The rows below fall into families. The same turns and mirrors carry the whole set onto itself and the rows of a family onto each other. For each named row, which other rows are in its family? Write them in the order they are listed.
These 32 rows form 4 families of 8 rows each.
Q982: [  2   4   9  26  13   1 -37  13 -24 -22  16   0 -17  13  -2  19  23  -1]
Q83: [-14   3 -23   0  14  14  13  -2   2  -1  21  -9 -10 -16 -15  23 -19 -49]
Q215: [  0  19   3  14  -2 -13  10  -6 -12  39  -5 -13 -12  -5  14  30  19 -11]
Q833: [  7  22  16   6  -5  15  23  12  -4 -36  12 -19  17  -5 -20  -6 -29  -8]
Q59: [ 12   7  14  -2  -3 -26  -1  16   8 -13   3  -3 -13  -6 -36 -24  -6  37]
Q47: [  5  20  19   7  -1  20  16  12  -8 -35  13 -13  21  -6 -26  -7 -25 -16]
Q836: [ -5   4  10  -9  -6  12  12 -24  -3  15 -34 -13  20  -9   6  -6 -24 -20]
Q850: [ -8  -9 -26 -10  10 -35 -11   0  10  23   8   1 -35 -21 -27   8   4   2]
Q78: [ -8 -12 -24  -6  17 -27 -10   2  15  23  11   7 -39 -19 -30   4   6  -3]
Q941: [ -7 -18 -23   0  14 -30  -9   0  19  26   8   0 -33 -18 -31   3   0   4]
Q154: [  3   0  -4  22   4 -16 -38  14 -17 -16   6   5 -20  13 -12  15  36   2]
Q376: [-12  -8 -26   7  16  15   9   0   3 -13  21   6 -14  -8 -21  24  -8 -46]
Q800: [  1  -1   5  27   8 -18 -35  15 -20 -14   6  -1 -22  18  -6  16  30   5]
Q102: [ 10  14  19   8  -2 -26   2  15   9 -10   6  -7 -11  -3 -34 -31  -4  33]
Q4: [-14   3 -17  -8  11  10   9  -7   3  -1  17  -3 -10 -22 -13  22 -17 -54]
Q993: [  4 -24   8  -4  -6  11 -32  -5  -7 -34 -27   2   6  11 -20 -21  -7  -1]
Q86: [  7 -24  -6 -12   3  18 -41  -9  -5 -28 -17   7  -4   9  -5 -17 -12 -12]
Q33: [  0   1   2 -13  -6  19  10 -25   3  15 -35 -10  16  -6   9  -7 -18 -18]
Q669: [-16  -7 -27  -3   9  13  14  -2   5  -5  16  -6 -10 -16 -16  29 -16 -45]
Q271: [  2  -8  11  21   5 -10 -39  12 -18 -17  10  -2 -26  14  -7  16  31   1]
Q141: [ 10  14  15   4  -4 -31  15   5  11  -6  -5 -15 -10  -7 -30 -26  -8  33]
Q632: [ -5  27  -1  19   4 -16   7  -5 -12  33   0 -10  -6  -6  15  29  19 -16]
Q725: [  8   0  -2 -23  -4   7   6 -18   0  27 -39 -14   6  -8   7  -9 -18  -7]
Q519: [  1 -20   5  -1   2  15 -35  -4  -5 -37 -24   2   5  15 -10 -21  -6  -2]
Q221: [  4  28  14  15   6 -10   8   4 -18  33  -6 -22  -7  -5  10  27  16   5]
Q346: [ 10   9  10   6  -3 -25  -4  17   0 -12   3  -9  -4  -5 -40 -21  -4  40]
Q258: [  2  24   4  16   3  -6   7   4 -10  35  -3 -15  -8  -6  12  31  26 -10]
Q782: [  2  24  14   3  -6  17  24  13  -5 -41  14 -12  12   0 -18  -5 -21 -17]
Q921: [ -1   8  -2 -12  -4  14  11 -16   2  21 -36 -11  19  -5  12  -8 -21 -12]
Q502: [ -1  30  10  18  -2  12  31   9 -10 -35  19 -17  10   2 -18   2 -15  -9]
Q896: [ -1 -24 -21  -7  13 -27  -6  -5  24  15  -2   7 -35 -17 -32  -4  -2  -5]
Q28: [ -1 -23   3  -8  -2  10 -36  -6  -7 -32 -22   1   2  15  -7 -23 -16  -1]

The rest of the family of Q47: Q836, Q850, Q154, Q4, Q993, Q632, Q346
The rest of the family of Q502: Q982, Q376, Q86, Q141, Q725, Q221, Q896

The rows below fall into families. The same turns and mirrors carry the whole set onto itself and the rows of a family onto each other. For each named row, which other rows are in its family? Write them in the order they are listed.
These 20 rows form 4 families of 5 rows each.
Q362: [ -5   7  21  33 -22  -6  38  10]
Q338: [-3 -5 -5 16 24  7 34  3]
Q407: [-23   0  -7  23 -26  12  30  -6]
Q139: [13 22 38 22  7 -4  7 20]
Q234: [ 2  7 38 38  0 -9 24  8]
Q419: [ 17  -7  22 -10  12 -20  -5  12]
Q490: [-30  -7 -10  11 -14  19  -3 -19]
Q84: [-12 -12 -20  -3  13  12  10  -9]
Q717: [-22   2   5  37  -1  16  31  -8]
Q227: [ 15  -1  21  13  22 -14  25  15]
Q327: [-21  12 -13  16   2  32   8  -6]
Q700: [  6   1  43  12 -12 -21 -13   8]
Q704: [ -1 -12  -3 -20   7  -4 -15  -3]
Q493: [ -4  -2  18  -6 -39 -15 -15   5]
Q893: [  7   5  35  15 -29 -21  10  17]
Q830: [-5 21 12 34 13 17 28  8]
Q919: [-13   8  -5  -9  -8  17 -27  -3]
Q902: [-13  -6  13  -6 -21  -3 -31  -8]
Q453: [  9  14  27  -6  -5  -5 -28  14]
Q22: [-23  -4  -8   0 -37   7  -3  -8]

The rest of the family of Q453: Q139, Q327, Q830, Q919
The rest of the family of Q407: Q362, Q493, Q893, Q22
The rest of the family of Q419: Q338, Q84, Q227, Q704

The rows below fall into families. The same turns and mirrors carry the whole set onto itself and the rows of a family onto each other. For each named row, which other rows are in its family? Write them in the order they are listed.
These 30 rows form 5 families of 6 rows each.
Q463: [ 31 -19  -1  -3  12   4  33 -13   0   2 -26 -28  13  -5   4 -27  10  -5]
Q949: [ 23 -26  10 -17  25   5  36 -13   1   1 -31 -23   2 -16   5 -26   4   0]
Q723: [  9 -18  17 -21  18   7  18   8   7 -16 -29 -10  -2  30  -4 -26  26 -16]
Q166: [ 19 -11  -4  24  12  10  31 -19  -2  11  -2 -13  12 -33   4 -38 -15  27]
Q607: [-26  20  10  15   5  12 -28   6  -2  -5  29  29  -7  -9 -21 -29   1  23]
Q696: [ 19 -20   1 -14  22   2  44 -11  -3  -5 -20 -11   1  -7  18 -28   5 -20]
Q434: [  6 -18  20 -39  30   9  18  12   5 -16 -23  -3 -12  17   0 -25  22 -14]
Q485: [-20   2  24 -22  12  17 -13  30   9 -24  13  18  -9  25 -13 -22  17 -11]
Q599: [ -1 -18  16 -31  21  18  23  15   8 -16 -19  -6  -7  23   1 -23  17 -25]
Q460: [  2  19   2  34   3   3  -2   1   1  11  37   5  -2 -26 -13 -25  -4  35]
Q140: [ -5  18   8  24   3  -1  -6  -2   2   9  22   9   6 -41 -14 -36 -13  39]
Q213: [-24   5  20  15   1  -2 -18  15  12 -20  35  29  -4  -6 -18 -31  -5  31]
Q504: [ -2 -12  19 -31  15   3  18  12   7 -27 -12   3  -4  20   7 -31  20 -31]
Q418: [-24   0  28 -17   4   0 -13  25  14 -33  15  22  -7  20 -10 -33  16  -6]
Q585: [-19  19  21  16   8   8 -17  23   8  -6  35  22 -16   8 -21 -24  11  24]
Q388: [-21  16  20  10   5  12 -27  19   5 -15  38  26   0  -1 -18 -29   1  23]
Q478: [-16   8  25 -30  22   8 -13  30   8 -21   7  23 -16  20 -12 -28  22  -2]
Q25: [ 20  -8   5  18   8  13  30 -23  -1   4 -10 -25   3 -37  13 -34  -9  21]
Q916: [-26   6  10 -18  18  14 -23  24  12 -22  10  24 -11  23 -18 -23  18   0]
Q93: [ -1   9   5  32   4   9  -5  -5  -1   3  30  10  11 -30  -9 -35 -15  41]
Q500: [ 20 -23   6 -16  22  14  36  -5  12 -12 -27 -29  -2  -6  14 -27   8  -4]
Q533: [ 19 -24   1  -8  20  14  44  -9   2   1 -27 -21   3  -6   9 -31   0  -7]
Q127: [ -4 -16   8 -34  26  16  10  18  18 -24 -18  -4  -9  24  -1 -21  22 -14]
Q158: [ 17  -8   4  14  11   0  25 -20  -1  14  -8 -16  10 -44  -2 -32 -14  26]
Q776: [ -2  -2   2  33   8  -3   7  -8   2   1  27  15   2 -33  -8 -27 -20  43]
Q605: [ 27   0  -8  24   5   1  23 -17  -3  15   6 -20  12 -33  -1 -27  -5  22]
Q342: [ -2  13   8  33   1  11  -2 -17  -8   7  19   4   1 -37  -5 -34 -13  35]
Q840: [-16   1  29 -11  15   9  -8  27  11 -19   2  14 -16  38 -16 -25  27  -2]
Q521: [ 19 -16  -8  18  19  -1  38 -21  -6   8   0  -5   5 -33   9 -25 -16  17]
Q671: [-21  26  18   1   8   3 -24  23   6  -8  29  29  -8  -9 -19 -33   5  25]

The rest of the family of Q585: Q463, Q723, Q460, Q605, Q840
The rest of the family of Q500: Q607, Q25, Q916, Q127, Q342
The rest of the family of Q599: Q166, Q485, Q388, Q93, Q533
The rest of the family of Q521: Q696, Q213, Q504, Q418, Q776

The rows below fall into families. The same turns and mirrors carry the whole set onto itself and the rows of a family onto each other. For each named row, which other rows are in its family? Write them in the order they are listed.
These 18 rows form 3 families of 6 rows each.
Q145: [ 27 -25 -12  24 -23 -20  -1  18  16 -13   0]
Q889: [-24 -27  -6  16 -12   6  15  22 -15  -3  -4]
Q903: [-11 -21   3  -1  -9  19  -5  11 -21   1 -18]
Q664: [ 20 -17  -4  26   1  20   7 -16  15 -62  -7]
Q816: [ -5   5   3 -20  12  13  18  22  47 -27   6]
Q54: [ -1 -20   7  -4  29  -1   6  -2  47  -1   4]
Q335: [-17 -12 -11  14  16  22  43   9  35 -32  -3]
Q23: [ 18 -18   6   0 -13 -26   0  34  29 -14  -4]
Q539: [-18  12  -7  15   9  -1  12  -3 -25  -8 -14]
Q505: [-33 -23 -18   9  -4  20  32  -3  20 -19  -7]
Q5: [  1   8  26  -5   6  26 -17   8 -10 -29  -7]
Q793: [  4   1  -8   8  -7 -33  -7  -1  29 -23  18]
Q185: [ 23 -18 -12  28 -13 -10  13  -1  16 -54 -20]
Q792: [  7 -14  26  13  30  -1  -5   0 -13 -39 -22]
Q650: [15 16 15 -7 11  2  4 26 42 -9  2]
Q657: [ 22   9   8  -2   7  31  -4  -2  -7 -46 -20]
Q488: [ 29 -22  -9   9  11  -9   5   9  -1 -58  17]
Q972: [ -2 -17 -27   0  27  22  34   6   5  -4  11]

The rest of the family of Q185: Q903, Q816, Q23, Q505, Q657
The rest of the family of Q793: Q54, Q539, Q792, Q488, Q972
The rest of the family of Q650: Q145, Q889, Q664, Q335, Q5

The rows below fall into families. The same turns and mirrors carry the whole set onto itself and the rows of a family onto each other. For each named row, which other rows are in its family? Write them in the order they are listed.
These 32 rows form 4 families of 8 rows each.
Q160: [ -9  31 -16  18  31  29  10  11 -31 -35   7   6 -20   1   9]
Q49: [ 21 -15 -20   5  20  29  -7  -6 -58  -4  15  28 -17  23   6]
Q386: [ 27 -24 -18 -25  41  -3 -51 -10 -28 -17  33   2  17   0   1]
Q880: [  4  22  -4  20   4  41  -1   8 -34 -16  -8   1 -16   9  14]
Q241: [ 28 -27   0 -10  40  12 -54  -1 -20 -26  26  -3  32  14  10]
Q195: [ -8  30  10  20  42  23  19  -3 -21 -24   0  13  -9  12   2]
Q608: [ -1  40  18   6  19  26  -6  -3 -40 -24 -13  11 -18   7  13]
Q662: [ 10  24  19  -3   8   7 -28   9  13 -18   8  10  24  -6  13]
Q193: [ 31  26   8 -15  17  21 -42  15   4 -30   2  -5  20  -4  17]
Q368: [ 13  25   8 -10  25  10 -45   7  17 -31  14   9  -3   1  22]
Q733: [  7  -7 -28  12  30  27  -6   2 -73 -27  26  16  -3   6   9]
Q976: [ 21 -26   4  -9  48   8 -46 -11 -20 -25  29  -9  37   8   5]
Q30: [ 47 -11  -9 -29  33  10 -48   1 -19 -18  27  21  19  10   9]
Q61: [ -1  -3  -5  16  26  27   9 -23 -65  -9  11 -11  10  -5   0]
Q989: [ 12  10  14  -4  40  14 -39   7  21 -33   7 -13  15   9  10]
Q280: [  3  27  14 -11  41   1 -31 -10  19 -30  19   0   5  -9  12]
Q103: [ 11 -14 -17  15  30  26  -3   1 -75 -17   5  -3  18   9  -3]
Q450: [ 26   1   6 -18  39   8 -33 -15 -26 -23  22 -18  47 -17   1]
Q741: [ 16 -22 -22   6  42  19   0  -3 -67 -11  14  17   4  20  -9]
Q988: [ 10  17  17 -12  27  -5 -19  -4  21 -11  19  26  14   1   4]
Q785: [  3  28   4  19  27  32   5  14 -22 -25  -5  24 -16  22  12]
Q192: [  1  -5 -24  12  39  23   2  -7 -72 -26  28   9   2   0   4]
Q431: [ 22 -17 -12 -16  28   4 -54  -5 -35 -23  24 -17  32 -11   6]
Q349: [ -2  14  -4   8  41  19  21 -21 -22  -7  11  16 -27  11  -4]
Q16: [ -6  27 -18  13  39  24  12   7 -28 -31  12  17 -28   7   6]
Q923: [ 15   6  11  -8  48  10 -36   4  26 -30  13  -2   6  15   7]
Q40: [ 25  18   7 -27  54  -1 -20 -13  16 -21  22   9  10  -1  -2]
Q918: [ 20 -19  -6 -16  25  -7 -28  -6 -24  -5  20  -7  43 -12 -12]
Q806: [  9  -3  -8  -8  36  12  -6 -18 -78 -11  -1  -6   1   1 -11]
Q343: [  0  34  14  -4  39  15   3 -15 -32 -18  -2  26 -28  14   4]
Q735: [ 32 -24 -14 -19  14  -2 -42   8 -23  -3  19  12  30   3  -4]
Q56: [ 22  -7 -16 -11  26  17 -19  -4 -77 -10  -3  12 -12  15  -4]

The rest of the family of Q56: Q608, Q662, Q988, Q918, Q806, Q343, Q735
The rest of the family of Q241: Q160, Q733, Q976, Q989, Q192, Q16, Q923
The rest of the family of Q49: Q880, Q193, Q30, Q61, Q450, Q349, Q40

The rows below fall into families. The same turns and mirrors carry the whole set onto itself and the rows of a family onto each other. For each named row, which other rows are in its family? Write them in the order they are listed.
These 40 rows form 5 families of 8 rows each.
Q99: [ 26   7  -3  13  22  -4  16   5 -21  17 -12  32  -6 -26  -5  -7]
Q165: [-26   3   6 -25 -13  11 -30  -1  -5   1  13 -39  18  12   0 -13]
Q414: [ 31  -1   8 -15  13  -8  -4   9  32 -19  13   6   8   8  10 -11]
Q997: [-17   1 -10 -14  42  24  11 -16   0   5   9 -24  -4 -25 -11  -7]
Q430: [ 17  19  10  11 -42  -9 -12  13 -14  14 -10  11  14  18  -3 -14]
Q797: [ 37   4   7  -6  12  -5  -5   2  29 -20  11   3  13  10  10 -14]
Q724: [-28  15 -10   7  -9  18   2  -5 -48  28 -14 -16   1 -13 -14  -4]
Q381: [ 37  -4  -6  13  19   3  10  -2 -14  11 -10  33 -12 -17  -3  -9]
Q952: [-14  -3  -8 -17  40  18  15 -14   3  -6  15 -22  -6 -20  -2   7]
Q445: [ 16  17   6  10 -36  -8 -17  18 -19  17 -17  12  15  14  -2 -22]
Q171: [-15  -5 -12 -18  45  20  11  -9  -1  -4   9 -20  -4 -24  -2  -1]
Q510: [ 24  -2   2 -20  19  -2   0  10  32 -19  14   3  13  10  12 -16]
Q636: [ 27   5  -8   7  24   2  13   4 -23  13 -13  34  -2 -25  -8   1]
Q80: [-12  20 -13  -2  30 -10   1 -14 -25 -25  -8   7  19  19   1  11]
Q131: [ 23   3  -1 -14  10  -5   5   3  36 -13  21  -4  11  14   7 -18]
Q367: [ 14  16   4  10 -38  -9  -9  13 -18   2 -13  12  23  18  12 -18]
Q498: [ -9  26 -10 -14  26 -29   0  -9 -29 -14  -1   1  20  14  -2   7]
Q302: [-14  22 -12  -9  16 -18  -6 -20 -27 -18 -15   5  28  17   5   2]
Q570: [ 15  -8  11   2 -12  27   4  23  13  28  14 -15 -18 -23 -11 -17]
Q157: [ -7  17 -14  -4  22 -22  -9 -17 -30 -19  -6   4  26  18   1   3]
Q124: [-23  12   0 -19 -17   7 -20   2  -6  -8  13 -46  22  15  -3  -9]
Q288: [-21  10  -6   6  -7  16   0  -8 -50  24 -10 -11  -3  -9 -31  -3]
Q727: [-24  10   6 -15 -21   8 -14  -1   9  -2  12 -44  12  20   2 -16]
Q726: [-13 -11 -14 -12  44  14  18 -12   1  10  13 -25  -3 -19  -5 -10]
Q100: [-34  19   3 -20 -15   8 -12   5  -1  -1   8 -43  21  12  -2  -6]
Q603: [-35  10  -8  -2  -9  15   3   1 -44  29 -12 -12  -4 -17 -15  -1]
Q181: [-22   7   1 -21 -18  15 -17  -1   5  -6  11 -43  15  20  -1  -7]
Q556: [ 22   4   4 -14  12  -6  -2  12  35 -14  10   1  13   3  26 -13]
Q98: [ 28  11  -9  18  16  -1  27   6 -11   9 -14  29  -9 -18  -5  -2]
Q673: [-12  19 -11   1  29 -23  -2 -11 -29 -18 -10   7  21  14  -3   2]
Q43: [ 20  14   9   8 -38 -13 -12  19 -15   5 -10  14  14  19   6  -9]
Q357: [ 14  -6   9  -8 -27  35   1  15  13  29   9 -16 -11 -21  -3 -18]
Q480: [ 25   2  -2  11  20   3  18   2 -11  18 -14  35 -14 -21  -3  -6]
Q881: [ 11 -13   8   7 -22  39  -1  12  12  25   1 -11 -11 -21  -4 -22]
Q755: [  9  -3  13  -4 -17  32   8  20  16  30   5 -14 -17 -23  -7 -19]
Q174: [ 14  -6  10  -5 -26  20  -3  17   9  34   7 -18 -10 -26  -5 -26]
Q839: [-22  11   0   7  -6  16  -5   0 -52  24 -23  -8  -3 -20 -12   3]
Q399: [ 15  25  11   5 -40  -4 -19  15 -16   0 -14  15  13  13  -1  -5]
Q316: [-12  -2  -7 -18  40  20   7 -10   3   7  12 -22 -15 -24 -17   3]
Q910: [-22  16  -3  12 -14  13  -2  -6 -47  28 -15 -12  -4 -16 -17   1]

The rest of the family of Q570: Q797, Q952, Q445, Q636, Q302, Q727, Q603
The rest of the family of Q430: Q99, Q414, Q724, Q171, Q157, Q181, Q755
The rest of the family of Q316: Q381, Q80, Q131, Q367, Q100, Q174, Q839

